One vector is turned by the same rotation once a step. Each row is the vector after some number of steps, and that number follows the row.
The counts run from 0 to 346.
[156 130 153  90 190 167 162 144  80 143 106 105 163 134 139 119 140 106
 141  87 111 150 112 167 142 123 132 127 103 150 139 143 163 154 125 110
 137 131 136 121 134 169  88 103 119 161 168 134 141 187 121 152 184  96
 123  77 123] | 31
[159 125 132  48 175 125 162  88 152 114 138 113 132 130 135 109 132 112
 127 116 108 135 113 100 121 167 127 126 161 140 154 164 169 140 134 160
 107 104 158 108 143 178 109 116 145 125 123 106 169 118 118  96 135 108
  59 138 121] | 290
[117 114 166 117 143 143 118 142 110 117 107  76 167 134 164 126 128 100
 147 118 122 151  88 127 146 117 126  91 125 181 160 128 164 146 138  95
 169 126 139  94 116 157  73 103 130 139 164 139  98 193 120 156 157 132
 117 108 128] | 310
[117 136 193 121 147 173 104 128  96 111 115 132 163 131 170 132 193 141
 147 185  94 144 143 135 141 126 125 164 147 157  99 120 174  98 107 104
 163 156 134 106 132 123  75 102 119 135 147 138 100 170 123 158 150 120
 151 133 155] | 101
[ 89 119 116 166  73 135 126 128 153 108 135 152 152 147 136 133 127 110
 104 186  86  84 119 148 147 157 115 134 100 134 130 120 133 112 114 103
 148 150 140 163 166  85 137 140 117  41 111  96 122  94 118 126 109 144
 136 161 137] | 117
[169 147 117  70 173 109 181 116 172 125 142 114 109 131 108 122 113 133
  97  95 107 107 120 117 130 149 130 130 146 123 119 162 156 132 134 164
  65 117 134 120 134 144 128 130 142 127 121 103 188 127 139 111 149 107
  44 119 131] | 12
[161 155 100  57 141  92 176 147 100 120 136 111 144 103 115 154 114 114
 143 126 156 128 121 143 133 161 163 157 125 105 135 137 161 101 125 128
  88 105 139 134 151 156  97  66 135 119 143 133 158  90 128 103 103  79
 167 109  92] | 283
[ 93 105 152 159  55 151  84 124 135 126 116 134 176 152 187 169 138 115
 116 189 118 136  96 143  84 148 109 145 157 115 116 104 125 123 126  98
 119 123 109 143 107  97 122 142 127 154 116 140  87 111 156 102 127 142
 133 109 127] | 110
[177 124 139  82 143 120 157 151 147 165 125 122 167 160 134 150 141 106
 108  91 163 142  82 115  93 124 102 128 135 136 137 139  98 171 118 128
  99 125 141 155  83 179 133 149 130 208 138 133 147 119 121 118 163 123
  93 114 102] | 19
[149 119 166 129 162 171 110 145 107 169 145 168 108 123 116 149 214 144
 120 129 150 143 138  99 124  90  84 159 129 125  91 131  95 123  94 134
 152 155 141 145 103 157 145 162 118 180 118 151 112 120 109 157 163 127
 127 152 139] | 229
[133 130 161 145 149 124  96  81 103  88 103  94 133 125 164  49  84 147
 189 134  93 151 170 142 127 122 144 110 146 118 177 135 122 143 155 165
 153 151 135  89 136 126 108 122 112 146 141 138 133 175 117 119 127 117
 170 143 143] | 334
[117 145 100 133  95 118 150  67 182 100 136 126 141 154 152 100  74 137
 118 179  88 126 136 125 110 186 137 130 162 105 142 148 148 116 135 160
  91 125 120 127 139 101 126 133 129  99 136  93 151 102 161  84  86 112
 123 134 146] | 129
[138 114 134 119 145 147 106 121 113 165 147 162  72 101 119 162 177 145
 118 104 165 148 138 101  87  92 129 182 159 102  65 110 124 108 125 138
  98 100 111 123  97 125 146 133 153 185 112 147 111 108 146 104 121 116
 122 108 139] | 225
[154 137 150 125 156 130 174 153 107 134 112 171 120 128  83 180 103  89
 137  65 135 129 129 156 109 160 184 150  92 161 107 132 147 141 160  81
 122 111  98 121 143 119 124  75 117 111 141 110 133 146 109  93 129 120
 120  73 139] | 166
[161 166  75 102 113  62 178 188 138 126 138 116 137 129 100 173 109 135
 106 115 173  86 112 150 147 123 140 148 118 108 112 124 114 109 118 121
  61 111 117 164 139 124 124 109 135 124 134 130 176  93 126 153 114 121
 129 120  93] | 4
[130 115 106 107 137 124 163 169 113 144 135 134 120 123 100 173 132  74
 101  71 136  96  76 160 133 132 142 118  73 156 101 124 139 156 139  83
  97 104 134 157 160 138 138 109 151 106 118 118 150 122 114 128 153 136
  81  92  88] | 26
[158 128 139 110 128 119 163 155 146 160 128 134 125 147  92 177 110 124
 123  94 192 185 113  76  81 151 153 137 161 159 128 138 115 138 125 102
 130  86  88 114  80 156 108 119 125 166 161 139 109 115 136  99  90 130
 107 103 143] | 156
[174 155 141  49 178 122 172 142 110 114 136  83 155 127 135 113 140 137
 150 128 142 153 129 106 144 146 129 128 158 141 163 166 161 110 111 147
 122 122 151 100 123 191  75  91 130 161 156 141 158 137 121 134 130  87
 120 129 122] | 287
[130 133 135  96 148  88  85 163  78 100 134  86 113  81 124 124 155 154
 174 139 189 124 146 122 150  78 140 135 152 128 116 110 138  96 127 118
 128 130 139  97 133 154 106  86 158 141 109 170 119 134 115 154 120 121
 171 151  99] | 76
[ 74 110 114 172  98 121 105 128  88 108 112 132 103  94 101 108  88 121
 163 130 132 124 141 140 160 125 168  96  80 135 141  89 161 123 149 101
 174 107 114 116 166 101 122  94 137  52 134 123 102 134 124 132  87 139
 184 120 123] | 328
[134 105 175 111 137 157  93 113 138 109 137 163 140 119 142 137 185  91
 138 155 122 107 134 111 122 116 101 151 118 140 107 134 122 134 140 115
 144 164 158 141 142 134 159 140 139  99  66 126 109  85  93 112 164 157
  84 195 116] | 92
[150 114 139 119 137 123  87  99  99 119 128 131 128 113 150  68 130 124
 172 122 155 140 144 106 123 107 113 110 117  91 173 131  75 150 130 177
 147 163 176 146 124 169 164 151 131 156  88 151 133  94 103 107 148 109
 166 183  87] | 67
[ 99 114  82 145 124 147 131 115  87 137 127 145 103 101 124 109  97  90
 146  82 107 110 116 182 149 132 163  95  51  98 144 110 136 150 153 128
 136 122 139 150 175 117 158 105 132  89 140 114 132 129 132 107 138 102
 176  92  99] | 49
[189 165 126  64 194 115 189 131 135 120 124  98 149 131 135 120 140 147
 128 107 126 125 141 121 151 126 128 144 152 127 137 163 136 112 105 150
  97 145 152 128 126 168  90 116 115 158 159 122 190 141 116 151 155  93
 117 135 131] | 9
[ 88 123 129 159  95 179 138 112 137 125 142 172 144 141 129 127 149 118
 107 187  82 131 141 126 147 157 112 136 102 144 141 136 136  99  89 103
 190 145 144 164 155 105 129 154 106  48 128 102 110 103 128 141 104 137
 153 164 147] | 116
[119 126  86  81 139 117 166 137 173 163 154 109  86 115  86 156 131 134
  82  93 144 137  98  82 127 135 134 132 160 139 113 139 160 122 121 142
  79  71 115 105 124 148 126 132 154 130 150 120 142 116 159 135 110 111
  62  97 124] | 14
[126 116 139  93 144 148 154 137  91 123 114 154 127 103 106 152 122  69
 156  86 130 132 110 166 124 160 172 139  79 154 120 127 180 139 146  83
 134  98 124 120 162 143 109  68 143  89 147 105 121 120 127  94 131 107
 115  83 113] | 305
[140 162 131 125 133 135 149  95 147  97 122 115 162 154 165  89 103 161
 131 195  65 139 168 133 137 166 127 138 158 122 162 154 139 111 110 157
 139 152 144 121 145 112  89 129 101 109 147 104 152 137 133 135 109 105
 150 144 165] | 126
[155 157  80  66 113  70 165 158 124  99 141 102 149 109 121 151 102 108
 133 126 153  99 103 149 132 159 151 134 109 118 132 128 149 109 126 112
  64 107 136 144 166 139 122  76 152  93 127 122 168  73 128 115 114 110
 136 114  75] | 282
[118 104 116 126 106 110  72 138  97 141 131 100 115 100 139  89 134 142
 160 122 185 164 127  83 142  95 111 103 150 103 167 110  84 132 113 163
 157 122 150 125  97 169 134 155 152 173 126 173  96 114 130 135 108 120
 188 157  92] | 65
[144 123 170 147 184 151 153  96 139 127  99 125 131 159 139 100 101 124
 132  85  77 139 130 144 120 146 137 108 120 165 138 153 153 172 157 130
 144 140 132  95 125 135 117 130 110 128 147 101 133 211 128 121 172 141
  70  98 158] | 173
[151 125 147 154 102  87  81 124 124 100 115 121 140 133 142 104 101 144
 167 146 179 139 140 114  96 116 122 114 141 100 154 119  57 150 143 143
 145 164 151 132 107 134 155 136 124 161  91 154 110  98 107 102 119 148
 171 173 103] | 344
[114 143 106 174 142 101 111 157  95 136 101  78 121 127 130  97  91 170
 146 119 138 125 157 137 164  77 138  89 128 133 149 112 109 144 136 134
 146 141 106 100 114 115 108 123 109 149 160 147 128 203 123 186 132 137
 172 110 139] | 193
